A single turn carries every row of the set below to another of its rows. Some are shown first; where does it send the rows asked next?
lum: [ 45   0  -5 -23  13  14  25  -8  20   8   0 -13  19 -18]
Tidep: [ -9  -1 -26   5   3 -11  25  -5 -17  -2 -18 -16   6 -19]
bino: [-11   8 -23 -12  -6 -14  32  -4 -15  -5 -19  -4   7   5]
nul: [ -8   8 -18  -5  -4 -11  35  -5 -17 -12  -7  -8 -12  -8]
sedog: [  7 -15  -8 -25  23  19   7  -6  -2  17 -35   3  15 -36]
Zazo: [  1 -12  -2 -35  22  19  11  -1  -4  19 -36   5  22 -21]
Bufe: [  1   1 -10  -2  -3  -2  35  -6 -19 -20  -8  -3 -16 -14]
Gagoz: [-15   8  -2 -16   0 -10  34  -3 -13 -16  -2   1  -6   8]
Teso: [-14  10  -9 -13  -5 -15  33  -4 -18  -8 -12  -4 -12   5]
Nas: [-11   7 -15  -3  -4 -20  24 -11 -17  -7 -13  -5 -20  -5]
Mubu: [ 10  -1  25 -27  26 -15   2 -17   5  28  -4   8 -12  14]
fope: [-15   3  -6  -5   1 -21  17 -18 -11 -12 -10   3 -24  -3]
pabe: [ 31 -15   0  -3  29  -6  -5 -27  12  16   4   0 -12 -26]
Fal: [ 38   0   6 -33  15   6  12  -3  19  16   4  -6  28   3]
nabuz: [ -6   4  17 -13  13 -20   2 -21  -6   4  -9   6 -33  -2]
mugi: [ 44 -10  -5 -10  13  -7  -5 -22  25  19 -12   0  -2 -19]
fumug: [ 34 -13  -4   3  26   0   8 -23   6  12   7  -4 -17 -31]
Ligek: [ -1 -16   1 -30  24   9   0  -8  -3  23 -40   7  13 -26]
zutu: [ 47  -3  -3 -26   8  11  19  -2  21  12  -1  -4  22  -7]
buke: [-20   3 -14  -1   3 -24  14 -10 -15   7 -29  -7   0  -4]
mig: [ 12  -2  25 -34  25 -10   2 -14   9  26  -2   6   4  16]
sofab: [ 15   1  18 -33  14  -9  -9 -22   9  16 -33  13 -21  -9]
Sez: [ 22   9  16 -49   8  18  27   6   3   2 -16   4  12  -3]
vari: [ 28  -1  10 -26  22  16  36   3   0   9  16  -4  13  -2]
dep: [ 36  -5   1 -14  19 -13  -6 -30  25  20 -16  -5  -8 -20]
suduz: [ 18  -4  -6   0  12   7  23 -10  -9 -16   8  -7 -19 -35]
meve: [  0  11  19 -32   9   7  35   7 -13  -8   7  -1   0   8]
mezi: [ 29  -2  11 -28  17 -14 -11 -19  22  28  -8   3   8   4]
ritil: [-13   4 -22  -7  -4 -23  19 -12 -13  -1 -24  -1  -6   2]
zugun: [ -5   2 -15  -1   0  -6  33  -9 -13 -21   0  -4 -12 -14]
suvu: [  3   0  -3 -31  19  16   5  -9   3  18 -38  14   9 -34]
ses: [  4   0  -4 -33  19  21  10  -5   2  16 -36  13  13 -35]
zitif: [ 30  -4  11 -33  19   1   9   1  14  29   4  -8  20   9]
vipop: [ 29 -11   8 -16  22 -13 -13 -17  18  33  -4  -6  -1  -5]
zuv: [ -5   3 -33  -2  -4 -14  27  -9 -14  -8 -19  -7  -1 -10]
lidi: [  1   1   0 -35  19  18   7  -6   1  19 -38  15  13 -30]
Ragib: [-16   6 -12  -9   0 -11  29   3 -18   1 -20 -12  14   1]
gule: [-11   8   4 -16  -4  -8  33  -3 -19 -12 -11   0 -12   8]
toza: [ 44 -10  -7 -11  17  -1  -2 -18  23  15   0  -6  10 -23]
roge: [ 24   7  18 -41  14  -7   9 -11  21  25 -13  -2  12  14]
Denif: [ 44 -11  -5 -12  22   6   6  -7  17  18  10 -14  13 -19]
fis: [ 35  -5   4 -22  22  18  28  -1   7   7  17  -7  19 -10]
bet: [ 30   0  13 -35  11 -10   1 -12  24  28 -14   6  10  14]
Peda: [ 39  -5  -6 -16  11  16  13 -11   7  -5 -16   0  -9 -45]
Pivib: [ -7   2  -3  -3  -3 -16  18 -15 -17 -11 -17   2 -28  -5]

ritil turns into bino
buke turns into Ragib
And these:
Mubu turns into vari
Bufe turns into Pivib
zutu turns into mugi
suvu turns into lidi
Fal turns into toza
sedog turns into Ligek
fope turns into Gagoz
roge turns into lum
mig turns into fis
sofab turns into Sez
zitif turns into Denif
suduz turns into nabuz
Nas turns into Teso

A single turn carries every row of the set below to another of its rows. Some are shown first; where does it send the rows asked next?
bub: [ 18   4 -39   0   3  -5 -22   2 -10 -23   8  11  -4  16 -10   9  68]
Nilum: [  8 -18 -19  -4  14   7 -31 -14  -3 -20  13 -21 -14   5  14  29  -2]
gerup: [-17   4  -3 -10  -2  -4  -2 -13 -11  -7  28 -14 -25 -11 -24 -11  27]
Biru: [ 24  28  -3  14   8  -3 -23  -3   0 -40  23  -8  28   0   7   8  19]
kot: [  1  -7  -3   8   3 -11 -25  -8 -19  -1  22 -23 -34 -19  -5  -8  11]
pep: [-19 -10 -28 -10   7   9  -4  -6   7 -24  26 -13  -2  17 -22  26  22]
pume: [  8 -13 -31   3  10  -3 -12   6  24 -39  11   9   1   9 -17   2  53]
kug: [ 11  14   3  29   6   4 -19   2  -4 -47  32  -9  15  -1   6  16   3]
bikam: [  5  -7 -23  -6   6   3 -35 -17 -31  -9   2 -26 -16  16   5  27  22]
demul: [ 26 -20 -14   3   7   4 -36  -8 -15 -38 -10   2 -25   4  17   1  41]
gegi: [ 36 -12 -26   0  18  -7 -37  -2  14 -26  -3  -3  -4   0  17   3  35]
zukom: [ 15  33   9  36  23  12 -15   3  -6 -16  17  -8  -8  14 -17   2  22]
Guz: [ -1  -2 -12  12   1 -16 -13   7  -3 -12  23  -2 -24 -14 -27 -23  51]
Dor: [ 30 -15 -20   3   5   9 -32  -8 -15 -39  -2  12 -28   2  23   9  35]
Kuruk: [ 15  34  17  23  22  19  -9  -6  -5 -23  13  -2 -10  15 -10  -3  22]
mezal: [ 11  -7  -7  -4   3   1  13  16 -26   3  24 -21 -15 -17   3  23  22]
kon: [ 25  -6 -12   2   4  -8  11  27 -13  -6  15  -4  -9 -19   2   3  54]
Zev: [  7   1 -31  -5   3   5 -29 -16 -31  -7  14 -17 -13  14   7  34  20]
lokez: [ 30  -8   0  -8   5   0   5  15 -19  -8  12  -8 -20 -25  20   9  31]
Rurab: [-21 -21 -17  -3  -1  17  -7 -11 -17 -38  14  -3 -21  20 -21  20  36]
kerop: [ 13  15  -2  31   7   0 -13   7   3 -52  31   1  19   0  -4   9  20]
Famam: [ 16  32   9  36  24  14 -16   3  -7 -15  18  -8  -9  15 -15   0  22]
levik: [-14 -13 -24  -3  -3  18   0  -8 -14 -38  22  10 -22  17 -15  23  37]
Kig: [  4  -7  -5 -10   1   2  27  18 -13 -11  25  -4 -13 -15  -7  11  43]
Lili: [ 18  34  18  23  22  21  -9  -6  -4 -22  13  -1 -11  13 -12  -4  21]
ruza: [ 18   3   0  -5   4 -15 -24  -7  -6 -10  10  -6 -27 -23   1 -29  36]
zavak: [  7  29  -1  11   6   1 -11  -4  -1 -39  31  -9  27   5  -6  16  17]
rora: [  7  -4 -32  -1   4  -6 -24   2 -10 -27   0   1  -4  18 -17   3  70]

pep turns into Nilum
Lili turns into zukom
And these:
lokez turns into kon
zavak turns into kug
Rurab turns into bikam
levik turns into Zev
kot turns into ruza

